In the data rows, 128 means zero.
Here are some numbered points:
[134 108 182 135 160 114 131 126 160 108 153 189 129 145 106 147 102  86
 158 110 112 152 136 122 121  85 117 186  99 139 186  91] 0
[112 166 121 107 151 139 104 150 139  66 122 203 171 173  89 187 112 142
 206 192  74 131 204 116 134 154 129 180 116 147 120  65] 1
[170  78 153 146 112 121 139 146 132  87 142  91  99 128 139 104 157 123
 117  96 142 134 103 109 138 138 162 112 151 115 142 158] 2
[199  82 124 185 137 109 111 197  96  44 186 111 106 133 145 110 123  66
 158  84 110 107  83 131 117 112 150 127 165  95 106 133] 3
[ 84 106 151 143 146 156 169 127 167 128 133 165 172 157 111 134 137 147
 135 152 166 141 107 165 163 112 110 107  96  98 150 130] 4
[167  82 158 146 114 123 142 145 136  87 137  96 113 133 138 103 153 131
 115  96 154 136 105 108 144 144 160 109 148 118 139 157] 5
[105 135 133 133 133 150 135  60 166 195 158 165 148 149 133 153  98 101
 126 112 163 147 141 139 122  44 113 164  82 144 180 113] 6
[117 139 172 100 137 105 126  69 170 188 128 141 124 121 133 134  87  90
 111  90 133 157 154 112 105  63 118 201  95 160 192 103] 7
[114 172  78 123 125 113 124 106 120 164 105 104 134 110 133 113 116 133
 110 146 121 106 131 106 122 147  96  85 152 132 104 128] 8
[ 87 104 188 130 139 140 170 140 164  87  79 161 214 159 119 117 141 201
 120 154 174 136 116 149 182 172 111  99 101  99 120 146] 9
[100 145 127 129 133 143 139  58 160 210 147 154 144 136 135 148  92  99
 109 112 158 147 134 141 116  46 110 161  84 145 172 117] 10
[125  65 211 124  97 135 180 114 169 159  87  96 175 128 152  68 158 181
  48  79 231 152  77 124 154 129 131  94 120 114 138 210] 11
[169  64 180 126 124 127 128 116 162  62 152 132 176 231 153 146 123 103
 150 115 199 138 145 126 150  80 154 163 133 149 139 118] 12
[176  94 124 154 129 108 103 139 117  99 220 141  64 116 132 134 106  37
 170  70 104 136  94 123  95  43 148 197 127 121 169 114] 13
[152 162 131  37  90 132  98 114  86 182  89 103  95  63 162 125 143 173
  80 104 139 110 163 119  87 144 155 175 123 195 102 142] 14
[112 124 144 125 150 146 111 174 130  31 123 182 153 185  86 193 161 149
 205 190  74 137 182 117 147 190 150 149 118 112 125  71] 15
[129 147 136 182 164  72 148 178 132 112 139 118  48  56  83  84 104  66
 134 108  14 152  87 107 107 146 103 112 129  74 168 114] 16
[158 171 102 131 127 130  99 167  87 128 148 134  55  87 115 154 113 108
 154 124  51 135 158 126  88 134 130 168 123 146 116 102] 17
[ 46 119 100 158 127 147 158 118 168  98 118 126 140 123 100 107 166 150
 148 176 132 123  99 126 194 183 113  29 132  54 156 130] 18
[ 79 145 167  84 136 133 149 118 125 160  35 146 223 129 141 117 120 220
  71 157 181 130 137 165 152 179 108 121 105 147  84 154] 19
[124  98 109 112 112 134 101  85 174  68 168 115 112 218 121 160 150  89
 201 165 146 140 177  81 151 115 153 118 152 138 180  85] 20
[153 148 131 155 146 154 122 216  68 130 143 141  61  51 110 124 127 138
 113  92  57 133  99 181 108 133 125 157  98 101 114 147] 21
[128 181 160 104 140 127 123 166  82 191  70 126 110  31 125 112 124 181
  67  84  86 126 124 151  86 164 117 155 102 135  85 150] 22
[166 112 139 102 123 144 105 179 105  36 128 144 143 186 131 166 150 135
 182 152 111 111 174 135 134 152 156 158 140 144  87  96] 23
[161 125 102 101 106 189 101 157  54 141 141 124  92  94 153 147 166 177
 103 111 155 103 124 185 116 128 155 144 110 145  71 156] 24
[102 157 117 149 152 134 141 163 114 122 111 151 130  79  95 118 130 148
 128 143  83 119 109 137 139 162  98  98 114  86 108 128] 25
[ 92 118 123 132 141 110 145 105 151 127 100 115 190 170 131 113 135 153
 122 164 157 119 125 114 157 159 112  73 151 109 123 130] 26
[111 135  65 167 157 141 138 136 117 133 144 128 187 170 126 144 123 126
 148 165 151 106 115 154 138 124 121  94 160  91  84 125] 27
[113 169  47  97 117 159 101  84  94 191 115 122 192 188 161 161 116 159
 128 187 180  94 164 153 119 114 119 110 150 165  54 119] 28
[ 92 150  47 122 121 134 105  44 168 128 154 123 153 209 136 168 126  99
 193 201 146 135 182  83 136 111 120  94 162 140 142  76] 29
[ 71 160 128  93 115 110 148  33 183 209  80 129 165 108 129  98 106 128
  78 139 178 136 143 100 132 108  81  94 112 155 154 142] 30
[169 152 118 120 127 138  96 173  86 103 141 139  73 114 123 164 128 116
 161 128  69 133 164 132  97 136 138 175 125 155 111 100] 31
[ 94 143 114 137 134 144 144  53 161 205 148 150 152 136 134 141  97  95
 107 126 164 143 130 135 122  48 106 135  97 138 168 121] 32
[152  80 167  82  95 148 121 112 168  51 122 123 179 246 146 160 163 164
 174 156 198 131 187  94 168 144 162 138 148 159 127 111] 33
[ 56 132 129 149 133 101 168  95 193 131  89 126 190 138 100  90 123 145
 112 160 147 123 106  97 170 168  99  50 138  91 150 142] 34
[114 161  98 100 122 107 118  90 137 148 121 111 118 127 128 135 121 110
 139 150 106 125 155  89 118 134 116 112 150 144 141 100] 35
[168  63 178 127 118 121 129 107 159  68 155 120 167 221 156 135 122 100
 148 108 201 141 141 121 144  80 158 161 138 152 139 126] 36
[183 129 101 146 130 129 111 136  97 147 190 140 112 128 150 141  88  75
 141  88 138 121 109 148  88  47 142 191 132 149 112 132] 37
[ 85 139 166 102 146 131 140 127 133 137  56 161 216 141 129 129 117 208
 100 159 159 128 142 152 157 173 103 125 106 143  95 139] 38
[125 139 140  79 119 107 117  54 155 177 119 115 154 182 158 151 107 110
 124 137 171 144 183 110 108  86 127 162 129 191 138 101] 39
[136  93 118  71  71 153 119  52 134 176 142  77 120 185 176 131 160 137
 108 132 220 143 152 123 130  79 157 117 136 175 134 145] 40
[102 189 144 140 163  95 129 148 146 142 103 176 102  42  74 110  91 126
 136 118  41 154 135  98 105 164  93 148 102 116 167 115] 41
Which three points above are nearest to each new point? Their numbers follow each, smallest number first.
[ 96 173  44 101 122 158 108  81  95 207 103 122 194 181 157 157 119 167
 122 196 178  96 158 157 126 122 113  99 148 160  55 120] 8 27 28
[191  96 129 166 135  95  80 171 104  56 231 145  32 107 120 133 100  22
 192  64  58 127 109 124  99  64 152 207 118 118 171  96] 3 13 37
[199  80 148 179 141 118 115 211  85  68 175 119  80 103 134 112 128  92
 134  69  98 124  79 150 115 117 149 148 146 106 127 145] 2 3 5
[ 91 108 106 120 108 132 145  80 161 128  84  91 210 190 146 110 149 173
 112 176 202 106 123 107 172 167 128  48 167 118 113 149] 9 26 34
[141 108 120 127 130 121 124 131 129  90 121 115 164 188 138 134 141 133
 148 151 146 119 144 115 139 147 147 111 164 133 112 120] 23 26 27
[ 37 131  87 171 128 154 153 122 163 107 118 127 132 105  96 107 162 146
 141 180 115 123  90 130 190 186 107  23 127  44 150 134] 18 25 34
[163 161 126  44  89 123  93 117  83 175  92  96  92  67 164 120 139 162
  84 102 132 110 164 115  85 145 157 172 136 196  99 141] 14 22 24
[143 146  73 161 121 127 150 149  88 177 100  80 125  72 141  74 120 150
  58 115 149  73  67 155 138 146  95  59 163 113  76 192] 8 25 27
[124 172  72 112 110 118 118  99 114 172 111  97 115 105 135 112 118 131
 110 141 121 106 135 105 121 144 108  93 152 145 106 132] 8 25 35
[110 131 155 150 148 134 156 186 114 123 142 146  65  46  83 107 140 117
 107  94  58 139  80 166 131 129 118 134  77  73 158 136] 16 21 25
[121 124 192 106 142 105 147 105 142 165  80 139 175 133 137 123 113 152
  79 117 153 137 136 128 126 130 120 151 111 156 133 137] 19 38 39
[165 123 133 118 122 119 100 169 113  57 131 118  83 131 119 145 147 113
 168 133  74 134 159 102 117 162 147 141 150 139 126 103] 17 23 31
[148 151 130 157 144 147 123 213  75 123 143 137  58  49 103 120 125 131
 116  98  47 134  98 171 110 140 118 146 100  95 117 141] 17 21 25
[132 122  83 107 106 151  89 107 140  78 192 126  70 172 115 186 154  93
 216 158  96 129 185  93 137 120 164 151 139 140 169  82] 20 29 31
[204  83 159 178 144 123 111 224  74  71 170 119  77 102 134 115 125 101
 128  64  95 121  79 165 117 120 156 163 138 109 123 151] 2 3 21
[166  99 120 134 132 147 120 169  97  76 163 136 133 183 132 166 145 110
 165 137 131 111 135 155 125 116 158 152 147 139  93 114] 3 23 31
[ 85 136 111 100  91 151 127  89 145 142 119 121 117 141 125 141 156 153
 130 160 136 134 151 114 146 144 134 105 115 139 135 122] 8 26 35
[108  92  99 122  80 134 156  55 169 174 126  70 131 156 148  84 145 117
  88 133 215 116  98 107 159  97 127  61 159 132 164 168] 26 30 40
[106 135 200  17  93 133 115  44 161 230  56 130 163 130 154 137 135 183
  70 110 202 160 196 101  94 105 136 190  94 219 155 129] 14 30 39
[188  88 129 164 131 101  95 159 114  61 226 147  55 123 125 136 109  29
 189  76  84 127 100 122 105  63 153 195 127 120 168 103] 3 13 37
[111  70 205 139 107 128 185 111 174 167  96  96 158 117 139  72 150 157
  50  80 211 156  71 125 154 120 127  90 120 106 156 201] 2 5 11
[165 127 150 101 135 133 105 185 102  46 116 150 132 162 127 166 140 132
 173 147  90 123 172 140 122 157 141 168 127 146  93  88] 15 23 31
